Each row is where one point has got to under a steady rotation. How many ticks took it there?
The counts run from 0 to 682.
[133 130 123 142 132 103 121 131 129 178 109 128  89  45 132  99 126 148
 151  82 119 151  87 111 158 132 117 115  91 157 150 121 129  62 131 155
 162 123 130 151 143 122 126 157 131 130  94 139 150 125  90 189 140 123
 103  75 118 115 101 140 138 178 130 139 143  93 113 155 103  99]
222
[121  93 141 123 139 135 144 141 156 143 164  91  96  97 127 129 161 142
 104 101 144 180 113 132 125 131 134 102 119 163  96 137 142  82 137 144
 157 112 191 156 126 118 142 171 110 176 132 129  96 161 115 165 156 119
  77 131  86 144 140 136 138 112  96 104 150 122 142 191 134 161]
380
[103 107 120  98 157 110 140 119 124 139 126 132 156 126 127  96 101 110
  91  76 130 163  93 124 140 174 165 137 165 133 155 124 137 108 115 104
 195 113 156 179 128 145 157 148  84 159 139  74 164  85 100 137 132 147
  93 131 104 143 155 117 125 108 133 127 122  94 166  98 127 163]
472
[ 96 117 111 115 151 123 121 120 109 115 141 119 110 104 113 118 167 118
 109  86 143 126 134 132 111 126 166 134 125 169 151 116 163  41 152 183
 143 152 183 161 171 110 164 161  94 140  94 137 100 112 146 161  95 119
 112 100  88 158 125 134 125  94 157 114 149  92 137  96 112 129]
644
[102 120 135 125 137 118 122 137 135 107 180  99  91  77 129 108 163 159
 117 103 164 153 110 100 143 118 132 102 131 153 121 118 148  63 123 169
 149 146 155 148 138 101 139 134 127 186  95 140 121 150 116 165 166 140
  73 107 114 131 138 149 129 104  77 108 201 120 136 164 102 139]
511
[158 115 124 102 133 142 150  64 137 137 121 141 106  90 144 122 164  57
  96 109  91 166 114  95 138 127 146 139 109 169 130 140 144  63 137 133
 141  96 147 140 153 159 162 125 115 127 146 104  90 100 123 160 155 100
 162 123 120 134 121 116 186 109 114 149 136 119  71 117  80 156]
322
[117 110  93 128 155 125 134 128 132 107 163 151 115 109 130 131 111 158
 126  94 144 169 112 111 153 123 114 110 173 161 158 135 116 102 101 143
 143 110 163 150 106 140 145 158 123 159  64 126 162  91 106 151 154 149
  85 179 119 125 125 106 117  80 101 103 200  91 146 100  95 101]
208
[141 133  87 131 101 148 175  98 143 134 138 111  84 132 122 148 142  79
 142  87  97 198 131 102 138  91 122 136 120 161 182 136 150  65 140 150
 140 109 151 151 159 124 159 153 124 137 115 118 125 107 132 143 130  95
 159 128 132 128 131 115 136  96 101 204 143 115  96 104 101 155]
62
[130 131 173 117 117 133 140 117 133 156 120 143  92  78 167 101 103 101
 132 103 168 160 115  78 154 170 134 130 162 162 130 127 129  68 116 160
 165 118 168 131 158 104  98 159 129 130 135 120 153 108 136 148  91 119
  90 112 129 144 131  65 132 156 103 124 142  77 126 123 116 143]
608
[ 78 137  74 158 145 134 146 137 141 155 127 106 117 156  97 103 171 104
 114 103 151 119 128  89 119 102 136 123 112 160 144  97 161  69 154 151
 152 146 168 142 115  79 126 132 124 158 118 120 147 107 146 113 149 129
 158  62 104 135  90 131 156  97 137 152 117  75  95  87  77 127]
419
[114 144 128 128 139 133 152 146 144 140 161 142 139 106 106  93 137 131
 109  84 133 146 120 123 196 136 163 150 141 128 144 134 160  89 105 154
 173  97 141 149 124 129 112 162  72 134 146  63 134  76 115 130 105 109
  84 114 134 154 144  95 133 119 153 143 104  84 119 109 109 162]
84
[ 88  98 101 131 126 129 143 157 148 179 166 101 101 129  89 105 158 119
  84  87 156 141 111 134 139 141 148  96 135 149 107 126 125  93 138 156
 135 102 197 178 133  82 129 179  84 164 145 109 106 134 129 120 132 107
  83 125  99 148 128 129 108 119 145 125 115  96 160 175 128 145]
377
[117 161 166 127 123 121 148 147 116 151 110 105 124 104 147 102 124 127
 123 106 142 170 131 105 170 155 159 136 176 138 178 107 124  76 123 141
 158 117 165 139 139  85 109 183  68 151 140 108 143  87  92 105 103 104
 104 134 147 178 143  85 117 125 122 134 122  63 120  97 122 166]
346
[130 121 140  91 127 117 153 131 145 133 128 124 155 115 157 102 111 138
 109  92 128 197  85 124 154 157 151  96 149 132 163 133 134  84  94  98
 188 101 137 169 116 145 157 157  97 159 137  92 135 103  74 144 162 129
  95 150 123 143 149 136 153 104  94 145 138  89 127 117 131 177]
474
[145 129 113 111 139 112 131 118 153 150 175 113 121  89  97  84 113 130
 143  67 131 113  68  67 147  88 105  74 131 167 115 101 104 121  76 169
 101 111 158 145 114 107 140 123 146 113 125 118 130 123 145 104 154 126
 107 128 108 117 117  91 146 140 131 140 119 117 167 143 105  95]
528
[118 146 148 134 111 150 173 141 105 134  93 104  98 154 139 133 153 100
 123 102 124 190 120 103 138 132 132 111 146 128 133 100 167  73 106 101
 154 113 158 151 109  97 128 125  87 163 143 101 111 101  80 121 175 124
 159 115 134 166 158 119 192 100  89 153 143 107 120 156 100 186]
411
[165 124 146 114 167  98 151  90 100 161  82 111 106  82 158 115 166 121
 146  89 113 163 117 101  94 133 116  93 144 176 127 104  74 137 144 131
 144 120 181 136 142 135 140 170 137 134  84  96 108 112  94 168 162 159
 123 133  99 135 115 109 156 134 124 106 153 124 125 140 121  91]
620
[110 101 148 144 125 130 141 129  73 127 143 157  97 109 131 116 158 118
 132  89 121 127 118  86 188 142 126 124 172 107 130 121 130  72 123 130
 127 141 115 153  91  94 142 118  80 157  86  70 110  68  88 116 153 157
 148 145 138 117 132 101 134 143 137 124 155 110 129 148  50 111]
499
[129 141 167  88 123 123 143 118 118 146 125 120 134  76 153  95 120 119
  82  95 141 179 101 100 171 163 143  89 167 159 147 141 116  99 114 134
 167  92 157 147 161 164 116 141  95 150 152  99 122 122  96 146 133 107
  77 157 128 138 151 110 144 116 102 123 154  63 141 133 110 167]
604
[130 126 125  97 124 121 162 147 148 127 143 110 137 119 160 108 110 134
 130 102 132 206  90 110 152 145 154 109 147 127 167 121 140  69  80 110
 179 101 133 163 114 133 152 181 105 160 141 104 140  90  93 125 143 126
  89 133 118 148 147 110 140 111  86 155 130 107 134 114 142 172]
475
[138 121  82  88  96 128 162  85 148 131 157 127  95 117 137 108 142  81
 138 105 134 163 113  60 139 121 135 123 140 148 165 118 140  75 139 137
 124 131 124 150 151 118 151 120 138 142 117 102 132  92 137 120 151  96
 161 124 139 127 101  94 151  99  83 188 175 105  98  74  98 129]
193
[147 122 116 102 154  91 136  88  91 144 104 138  99  62 121  95 192 112
 124  78  76 134 134 107 145 156 150 103 142 133 133 119 127 134 141 135
 142 122 135 168 149 161 148 146  97 138 102  78  95  87  94 171 146 151
 136 122  82 100 132 126 123 157 149 123 162 144 156 151  92 103]
232
[118 113 130 140 158 121 112 123 124 123 149 139 122 101 131 132 121 153
 117  97 137 167 120  99 147 127  92 112 169 176 146 144 103 109 113 110
 151 110 155 147  97 147 143 139 117 167  57 122 155 112  97 148 176 153
  93 179 125  97 126 119 125  91 100  97 191  81 150 120  89 108]
207
[140 114 153 115 132 123 162  98  73 143 109 151 128 105 157 119 150 104
 143  79 110 157 109  96 119 119 114 103 161 169 144 133  93  95 139 127
 128 113 155 151 117 144 158 130 106 114  81  59  76 104 102 149 143 138
 128 166 122 119 139  98 167 126 161 146 145  96 110 119  98  97]
625
[141 136  96 132 139 109 125 129 149 161 130 123  95  55 140  92 136 154
 155  85 113 154  89 124 157 103 122 110  87 164 151 121 130  70 113 157
 158 111 133 153 135 124 136 164 135 133  94 141 130 118  87 179 159 118
 100  86 120 111  89 143 147 157 136 149 144 102  96 154 113  91]
223
[ 95 118 129 106 141 107 113 112 103 120 171 116 127  74 114  81 154 131
 107  77 156 124 114 103 142 146 156 140 139 152 130 133 168  59 139 179
 148 169 143 159 169 122 135 109 120 154 103 105 126 146 138 163 120 137
  91  86 100 131 123 142 129 119 115 119 173  92 157 113  88 134]
514
[131 182 151 143 148 121 144 123 103 141 136 111  96 104  87 110 185 112
 119  90 112 137 135  86 134  97 124 109 174 175 114  78  97 166  92 151
 109 118 190 143 113 111 113 151 103 136 115 104 103 109 125 134 144 123
  97 139 109 144 164  72 151 106 151 125 117 131 180 158 104 117]
11
[140 134  68 125 166 123 145 142 149 161 194 116 131 112  73 111 112 156
 130  83 133 130 113 149 187 128 138 122 105 132 125  98 158 125  97 160
 130  72 147 152 117  74  96 151  96 140 140 101 171 103  77 103 137 122
 116 118 130 163 136 106 151 140 126 152 130  98 138 132  98 121]
439
[148 113 110  98 204 105 156  93 113 137 159 122 155 133 105 117 162 109
 120  83 130 125 157 112 104 154 156 108 149 165 126 126 146 104 159 151
 130 110 187 136 155 138 135 149 104 113 125  92 138  99 148 105 107 135
 140 129  69 159 161  91 140 115 125 111 147 107 137  53 108 128]
37
[134 134 128 128 141 115 124  80 117 154 177  99  79  58  82 130 138 116
 124 100 123 184 123 123 137 149 139 174 117 176 102 125 159 126 132 133
 141 125 146 164 152 120 109 126 151 165  96  94 145 146  91 180 165 118
 108  95 103 133 141 125 173 126  98 144 170 121 118 160 103 141]
447
[134 133  95 132 184 116 121 137 108 132 145 172 111 116 118 133 108 131
 160 113 127 119 127 103 181 143 161 110 151 136 150 101 142  67  67 152
 121 109 145 129 100 115 135 156  87 119 119 137 166  41 107  93 105 134
 145 142 124 154 144  80 141 132 141 112 149 102 153  91 103 113]
565
[120 117 144 119 149 113 105 105 115 167 156 131 106  84  95  96 122 113
 116  64 128 120  80  65 146 122 102 112 150 173  76 104  99 138  79 135
 115 131 169 156  95 128 129 110 141 123 103  93 123 129 123 110 171 142
 128 137  98 127 111  85 161 138 141 113 115  99 175 150 105 100]
530
[146 130 111 123 179 124 129 139 119 113 157 164 126 123 139 140 122 145
 159 109 113 132 117  98 183 134 144  85 142 142 142 121 146  59  63 134
 116 100 138 129  88 132 137 139  97 134 104 136 141  52  91 105 129 132
 147 154 125 154 143  87 162 113 114 119 162  96 133  85  95 122]
564
[105 134  95 129 134  83  99 119 125 187 139 128  80  56 104  83 174 107
 137  87 117 126 110  86 156 129 146 147 117 162 130 115 117  92 130 151
 139 153 143 160 131 143 133 162 144 128  93 109 110  98 120 169 147 110
 109  99 102 123  74 113 134 143 161 135 112 105 124 120 127  87]
226
[117 127 105 153 103 136 152  94 140 155 129 119  73 134 106 145 143  73
 137  99  98 169 133  88 142 112 127 150 128 155 182 137 144  61 150 146
 142 120 156 153 143 118 138 148 116 134 105 117 128  95 143 130 119  86
 162 121 122 132 125  96 123 104 119 196 131 107 105 100  92 148]
63
[148 147 149 128 188 111 133 115  92 169 139 135 146  94 107 134 145 118
 135  69  82 144 135 100 142 152 127  61 151 177 148 146 140  82 135 144
 119  82 156 143 125 180 108 120  86 116 116 114 137 117 119 140 116  98
 120 146  90 108 185 118 131 143 128 131 131  90 164 109  97 139]
300
[133 113 157 127 125 116 138 100  94 157 131 166  98  85 142  99 161  81
 135  81  92 134 118  67 157 148 134  67 183 141 134 138 105  87 123 125
 118 122 126 163  98 137 144 135  96 143 133  91  98  98 124 141 146 113
 122 147 121  93 157 100 120 168 147 138 124 128 151 165  76 134]
237
[ 93  86 100 137 154 123 131 105 173 141 169 151 127 124  93 113 114  96
  99  88 148 142 108 100 132 138 113 134 161 165 115 136  98 110 105 115
 157 113 178 165  67 122 160 161 136 157 102  94 150  92 152 125 165 138
  95 155  96 108 123  94 108 101 124 110 119 103 160 106 111 129]
466
[131 117 112 115 217 102 124 105 136 121 156 137 139  96 111 111 193 141
 115  98 110 123 151  94 130 153 147 104 123 143  96 131 169  99 126 145
 154 120 136 130 109 166 134 122 127 154 112 114 123  94 121 148 184 150
 132 100  63 123 130 143 161 110  89  87 166 139 139  97  94 149]
165
[119 154 110 129 108 147 162 169 129 159 118 115  44 152 151 130 152 121
 126 115 139 164 121 105 146 134 144  80 160 136 136  88 153  84 119 154
 119 104 175 141 148  94 111 130 102 159 145 140 132 101  96 114 117  91
 143 133 144 150 148  97 152 113 106 160 189 105 153 142 118 129]
282
[133 113 131 134 143 155 176 153 150 164 113 113  86 127 147 122 167 116
 113 120 153 149 128 123 133 150 139  73 123 145  87 112 154  90 145 157
 149  84 186 123 133  98  94 140 109 163 174 131 126 117 103 133 145 126
 141  98 109 154 140 124 176 138  87 117 166 105 106 187  98 147]
24
[153 153  66  92 131 125 123  91 129 109 157 119  83  70 111 119 168 103
 116 114 112 142 131 114 162 112 174 147 112 157 154 113 154  89 120 174
 120 121 129 159 174 142 146 136 121 139 120 125 111  91 103 167 133 101
 137 109 133 145 118 130 158  92 126 162 176 120 102 105  83 105]
580
[135 130  91 109 155  88 133  92 103 140 111 139  88  72 113  93 196 106
 123  81  95 131 143  99 138 156 155 118 138 128 133 104 123 138 135 153
 132 135 150 167 143 151 155 166 110 149  95  83 103  80 115 161 127 140
 128 116  83 125 121  99 116 147 155 121 154 162 170 123 110  96]
231
